Here are some numbered points:
[-0.219  1.393  1.460  0.966 -1.593 -0.201  0.585 -1.196 -0.154  1.234 -1.932 -0.348  0.593 -0.300 -0.374 -0.341  0.101
 -1.863 -0.157  0.320  1.078 -1.313  1.353 -0.644] 0
[ 1.230  0.808 -0.311  0.547 -0.291  0.474 -0.694  0.900 -0.294  1.130  1.463 -0.155  1.379 -0.033  0.670  0.440 -0.413
 -0.012 -0.126 -0.344  0.032  0.106 -0.055 -0.014] 1
[ 1.367 -0.348  1.127 -1.140 -0.963  1.663 -0.609  0.559 -0.044  1.369 -0.447  0.445 -0.146 -1.087  0.584 -0.817 -0.530
 -0.210  0.376  0.794  0.468 -0.332 -0.599  0.660] 2
[-2.071  0.116 -2.250 -2.286 -0.120  0.313  0.745 -0.287 -0.543 -2.378  0.037  0.184 -0.398 -0.284 -0.526 -0.487 -0.335
  3.733 -0.031 -0.751  0.056  0.272 -2.351  0.347] 3
[ 0.416 -0.776 -0.108  0.433 -0.693  1.538 -1.109 -0.974 -0.631  0.597 -0.397 -0.865 -0.596 -0.705 -0.438 -1.897  0.500
 -2.471  0.368 -0.516  0.001 -1.653  2.132 -0.066] 4
[ 0.935 -0.560 -0.543  0.243 -2.365  0.050 -1.099  1.055 -1.410 -1.242 -1.120 -1.272  0.037 -0.668 -0.849  2.305 -0.336
 -0.343  1.782 -0.006  0.151  1.229 -1.431  0.949] 5
[-0.528 -0.760 -0.628 -1.125  0.766  0.041 -0.483  0.255  1.814  1.029 -0.299  1.588 -0.595 -0.040  0.453 -1.854 -0.267
  1.097 -0.767  0.439  1.106 -0.263  0.610 -0.278] 6
[ 0.191  1.281  0.636  0.821  0.824 -0.558  0.575 -1.011  0.970  0.957  0.452 -0.651  0.569 -0.463  0.644 -0.827 -1.509
 -1.181  0.730  0.705  0.035 -1.888 -0.005 -0.310] 7
[ 3.140  1.504  1.937  0.643  2.487  1.047 -1.469  0.622  1.980  2.537  1.027 -0.960 -0.480 -1.658  0.593 -0.169 -2.300
 -0.296  0.028  2.327 -0.951 -0.923  1.181 -1.743] 8
[-1.107 -0.328  0.682 -1.102  0.016  0.535  0.145 -0.859  0.234 -1.318 -0.912 -0.185 -1.739  0.444 -1.744 -0.940  1.513
  0.987 -0.625  0.258 -0.064  0.399  1.380 -0.184] 9
[ 1.206 -0.867  1.158  0.708 -0.075  0.300 -1.484 -0.420  0.032  1.072  1.017  0.460  0.974 -2.026  1.134  1.437  0.708
 -2.250  1.070  0.603 -0.236  0.716  1.572 -0.041] 10
[-0.856 -0.255 -0.416  0.046  0.872  0.422  0.725 -0.070 -1.243  0.701  0.729 -0.523  0.617 -0.148 -0.327 -0.889 -0.599
  1.076 -0.273  0.342  0.309 -0.618  0.233  0.491] 11
[-1.211 -0.160 -0.201 -0.211  0.319  0.011  0.237 -0.321 -0.582  0.341  0.457 -0.081  0.193 -0.450 -0.784 -1.175 -0.426
  1.304 -0.252  1.124  0.183 -0.162  0.822  0.213] 12
[ 0.931  0.876  0.204 -1.312 -2.024  0.259  0.491  0.297  0.750  0.220 -2.187  0.202 -1.045  1.047 -0.178 -1.008 -0.613
 -0.574 -0.161  0.423  1.014 -1.109 -0.782  0.006] 13
[-0.511 -0.303 -0.563 -1.044 -1.117  1.014 -0.613 -1.446 -0.317  0.742 -0.518 -1.031  0.002 -1.005 -1.226 -1.352  0.591
 -1.557 -0.167 -0.896  0.034 -0.802  1.932 -0.916] 14
[-0.529  0.634 -1.899 -0.761 -1.179  2.323 -0.309  0.271 -1.271  0.210 -0.687 -2.247 -0.970  0.696 -1.584 -2.315 -0.791
 -0.524 -0.400 -1.359 -0.612 -0.839  0.096 -0.992] 15
[-0.175 -2.146  0.487  0.709  1.431  0.616 -0.006  0.613 -0.781 -1.086  2.441  0.779 -0.256  0.734  0.089  0.532  1.033
  0.510  0.674 -0.519 -0.705  0.574 -0.546  0.900] 16
[-0.347 -0.303  0.548  1.040  1.707 -1.283 -0.318 -0.025  1.016  0.486 -0.198  1.088 -0.185 -0.267  0.677  0.209  0.429
 -0.573 -0.607 -0.332  0.246  0.334  1.257 -1.121] 17
[-0.662  0.744 -0.519  0.052  0.228 -0.439  0.666  0.828  0.639 -0.876 -0.369 -0.451 -0.183  1.247 -0.093 -0.190 -0.307
  0.242 -0.449 -0.455 -0.490  0.175 -0.597 -0.817] 18
New points follow, each followed by the numbers of its two nearest points above, nearest first.
[ 0.543  1.023  1.320  0.424  1.088 -0.864  0.377  0.094  0.799 -0.617 -0.397 -0.578  0.314  0.171  0.213  0.812 -0.205
  0.315 -1.094  0.899 -1.028  0.543 -0.013 -0.986] --> 18 17
[ 1.045  0.064  0.057 -1.037 -1.788 -0.098 -0.630 -0.303 -0.714 -1.143 -0.633 -0.572 -1.112 -0.619 -0.407  1.381 -0.464
  0.344  1.085  0.441 -0.708  1.055 -1.962  1.137] --> 5 2
[-0.772  1.068 -2.082 -0.185 -1.524 -1.702  0.056  0.830  1.772  0.007 -2.365  2.506 -1.570  1.622  1.016 -0.145 -0.302
  1.833 -0.076  0.059  2.282 -0.776 -1.458 -0.271] --> 13 6
[ 0.372 -0.826 -0.195  0.389  0.515 -0.061 -1.465  0.029 -1.460 -0.817  2.788 -1.584 -0.389 -1.065 -0.715  1.568  0.218
  0.429  1.080 -0.772 -3.075  1.157 -0.543  1.591] --> 16 1
[-0.931 -2.138  0.814  1.203  0.906 -1.095  0.227  0.471  1.302 -0.932 -0.812  0.520 -0.881  1.028 -1.242  1.320  1.866
  0.356 -0.908  0.231  0.150  1.347  0.593 -0.498] --> 17 9
[-0.082 -0.630  0.154  0.498 -0.056 -0.273 -0.227 -1.064 -0.116  0.085  0.824 -0.608  1.212 -1.046 -0.023  0.621  0.178
 -1.729  0.414 -1.138 -0.088 -0.431  0.795 -0.297] --> 10 1
[ 0.181  0.351 -0.171  0.109 -0.326  0.230 -0.581 -0.310 -2.063 -1.491  0.375 -0.934 -0.620 -0.375 -0.297  1.076  0.197
  0.588  0.783 -0.109 -0.731  0.247 -1.217  0.485] --> 5 18
[ 1.019 -1.237  0.233  2.257 -0.526 -0.271  0.066  0.031 -0.814  1.061  0.863  0.034  2.000  0.964  0.555 -0.110  0.513
 -2.498 -0.094 -1.144  0.534 -0.440  1.214  1.239] --> 1 10
[ 0.070  0.681  0.601  0.132 -0.010  0.494 -2.367  0.774  1.068  0.679 -2.962  1.409 -0.810 -0.492  0.234 -1.630  0.514
 -0.013 -1.002  2.873  0.875  0.044  0.627 -1.965] --> 6 13
[-1.712 -0.576 -1.041 -0.779 -1.957 -0.873  0.302  0.036  1.474  0.360 -4.017  2.247 -1.205  1.267  0.032 -1.184  0.306
  0.838 -0.553  0.024  3.612 -0.636  0.100  0.383] --> 13 6
[-1.365  0.869 -0.813 -0.190  0.646 -0.858  1.421  0.466  0.342 -1.396 -0.574 -0.564 -0.341  1.215  0.236  0.127 -0.009
  0.183 -0.805 -0.681 -0.154  0.464 -0.821 -0.809] --> 18 11
[ 1.557  0.759  1.137 -0.006 -0.178 -0.049 -0.329 -0.462  0.222  0.885  0.779  0.545  0.588 -1.932  1.507  0.474 -1.528
 -1.594  2.130  0.706  0.125 -0.806 -0.763  0.055] --> 7 2
[ 0.163 -1.587  0.545 -0.555  0.277  0.352  0.134 -0.534  0.639 -0.454  0.917  0.872  0.467 -0.818  0.587 -0.580  0.647
 -0.603  0.519 -0.511  0.319 -0.274  0.063  0.570] --> 16 2
[-0.924 -0.285 -0.906 -0.164  0.309  0.848 -0.318  1.350 -0.645 -0.622  0.203 -1.812 -0.981  0.291 -1.005  0.446 -0.247
  1.184 -0.490 -1.165 -1.305  2.142 -0.975 -0.811] --> 18 11
[ 0.854  0.077 -0.131  1.610 -1.469 -0.320  0.634 -2.233 -0.555  1.102 -0.249 -0.713 -0.549  0.199 -0.329 -1.039  0.199
 -1.701  0.866 -0.948  0.394 -3.020  1.176  1.342] --> 4 0
[ 1.843  0.718  0.381  1.517  1.532 -0.978 -0.498  0.920  1.251  1.785  2.068  1.558  0.698  0.172  3.837  1.488 -1.393
 -0.568  2.061  0.159 -0.193 -0.932 -2.401  1.488] --> 1 7
[ 0.386  0.199  1.006  1.294  0.902 -0.976 -0.363  0.492 -0.943 -1.143 -0.884  0.400 -0.657  0.207 -1.040  0.998  0.730
  0.832  0.274  1.905 -0.263  1.170  0.848  0.585] --> 12 17
[-0.274  0.177  2.181  2.222  1.168 -1.381  0.917 -2.724 -1.118  0.270  0.276 -0.630  1.920 -0.834  1.055  0.793  0.933
 -1.925  0.784  0.601  0.347  0.379  1.179  0.182] --> 10 7
[-0.176 -0.648  0.835  0.827  1.303 -0.410 -0.299 -0.478  0.673  1.205  0.559  1.178  0.484 -0.193  0.820  0.398  0.746
 -0.012 -0.578  0.341  0.472 -0.217  1.100 -1.123] --> 17 6
[ 1.009  1.174 -0.139 -0.573 -1.536  0.172  0.063  0.425 -0.398 -1.101  0.020 -0.558 -1.276 -0.021 -0.769  1.894 -0.002
  0.388  0.541  0.148 -0.781  1.284 -1.248  0.459] --> 5 18
[ 0.856  0.797  0.655  1.102  0.252 -0.499 -0.159 -0.604 -0.893 -0.218  2.064 -1.369  0.800 -0.973  0.320  2.132 -0.127
 -0.963  1.974 -0.819 -1.935 -0.342 -0.879  0.618] --> 1 10
[-1.825 -1.515 -2.181 -1.078 -1.215  1.166 -0.219  1.529 -2.417 -1.772 -0.321 -0.478 -0.567 -0.946 -1.169  0.369 -0.397
  3.352  0.867 -0.683  0.333  1.204 -2.499  0.876] --> 3 5
[-0.907 -1.405  1.017  0.002  0.151 -1.780  1.319 -0.888  0.414 -0.444 -1.491  0.463 -1.391  0.545 -1.253  0.598  0.552
  0.160 -0.336  0.111  0.457  0.862  0.800  0.874] --> 9 17
[ 0.151  0.802  1.364  1.118  1.183 -1.049  0.043 -1.628 -0.045  0.864 -0.658 -0.324  0.911 -1.026  0.430  0.284  0.384
 -1.302 -0.183  0.390  0.093 -0.191  2.390 -2.287] --> 17 0
[-1.045 -1.172  0.551 -0.493 -0.096 -0.108  0.496 -0.993  0.442 -0.868 -1.267  0.449 -1.230  0.384 -1.327 -0.967  1.997
  0.329 -0.999  0.871  0.667  0.029  1.365  0.256] --> 9 12
[ 0.554  0.980 -0.234 -0.625 -2.028  0.091 -0.134  0.666  1.357  0.466 -2.738  0.460 -1.431  0.837 -0.660 -1.212 -0.667
 -1.324 -0.304  0.601  1.193 -1.034 -0.191 -0.171] --> 13 0
[ 0.281 -1.744 -0.282 -0.187  0.325 -0.084 -0.914  0.586 -1.734 -0.763  2.613 -1.386 -0.164 -1.265 -0.449  1.692  0.566
  0.609  0.635 -0.362 -2.882  0.717 -0.089  1.172] --> 16 1
[ 0.014 -0.718  1.578 -0.438  0.482 -0.808  0.646 -0.877  0.917  0.091  0.560  0.694  0.461 -0.059  0.978  0.315 -0.587
 -0.135  0.645  0.296  0.817 -0.622 -0.362  1.308] --> 7 11
[-0.129  1.353  2.360  0.334  1.904 -2.216  1.136 -0.477  1.029 -0.405 -0.721  1.118  0.278  0.423  0.877  1.594  0.991
 -0.155 -0.567  1.602  0.423  1.166  0.494 -0.229] --> 17 18
[ 0.671  0.341 -1.327 -1.351  0.847  1.679 -0.606  3.196  1.699  2.675 -2.016 -0.603 -1.104  0.406 -0.028 -0.630 -1.453
  1.518 -0.756  1.062  1.151  0.423  0.635 -0.827] --> 6 2
[-0.268 -0.772 -0.121 -0.658 -0.449 -0.449 -0.649  0.364  0.070 -0.475 -0.509 -0.586  0.695  0.207 -0.115  1.122  0.421
 -0.153 -0.171 -0.129  0.269  0.472  0.150  0.346] --> 18 1
[-1.391 -1.661  0.063  1.279  2.023 -0.734  0.698  0.586 -0.363 -1.282  0.675 -1.350 -0.068  0.452 -1.744  1.582  1.294
 -0.689 -0.409 -1.541 -1.753  1.921  0.808 -0.166] --> 16 18
[ 0.969  1.324 -0.037 -0.588  0.377  2.128 -0.757  1.308  0.671  1.799 -0.014  0.305  0.901  0.088  0.609 -2.308 -1.893
 -1.188  0.075  1.416  0.266 -1.834  0.397 -0.814] --> 2 7
[-0.399  0.338  0.215 -0.922  0.039 -1.275 -0.129  0.032  0.795 -1.299 -1.308  1.979  0.333  0.158  0.492  0.115  1.400
  1.477 -1.163  1.405  1.305  0.850  0.253 -0.008] --> 6 17
[-1.269 -1.146  0.374  0.637  1.236 -0.633  1.920  0.595  0.821 -2.260  1.270 -0.483 -0.111  1.064 -0.641  1.773  2.377
  0.378 -0.892 -1.933 -0.726  2.269  0.042  0.150] --> 16 18
[-0.787 -1.205 -0.220  0.448 -1.250  0.689 -0.742 -0.714 -0.784  0.523 -0.875 -1.403 -0.358  0.037 -1.212 -1.221  0.541
 -1.710 -0.409 -1.267  0.175 -0.544  1.707 -1.285] --> 14 4
[-1.924 -1.531 -0.268 -0.469 -1.247  0.279  0.193 -0.345 -0.197 -0.771 -1.705 -0.389 -0.580  0.250 -1.895 -0.211  2.011
  0.376 -0.899 -0.135  1.251  1.444  0.532  0.394] --> 9 12
[-1.098  0.341 -0.488 -0.314  0.008 -0.307  1.018 -0.215 -0.306 -0.177 -0.976  0.024  0.644  0.081  0.183 -0.437  0.025
 -0.179  0.296 -0.165  1.024  0.439 -0.173  0.069] --> 18 11
[ 0.815  0.798  0.918  1.375  2.147  0.175  0.115 -0.195 -0.636  0.483  2.084 -0.067  1.125 -0.042  0.951 -0.343  0.169
 -0.753 -0.322 -0.757 -1.436 -0.186  0.445 -0.368] --> 1 17
[-0.378 -0.654  1.081  0.958  0.553 -0.233  0.102 -0.243 -0.714  0.177  0.858 -0.740  0.760 -0.706 -0.424  0.765  0.803
 -2.197  0.592  0.182 -1.018 -0.263  0.990  0.170] --> 10 17
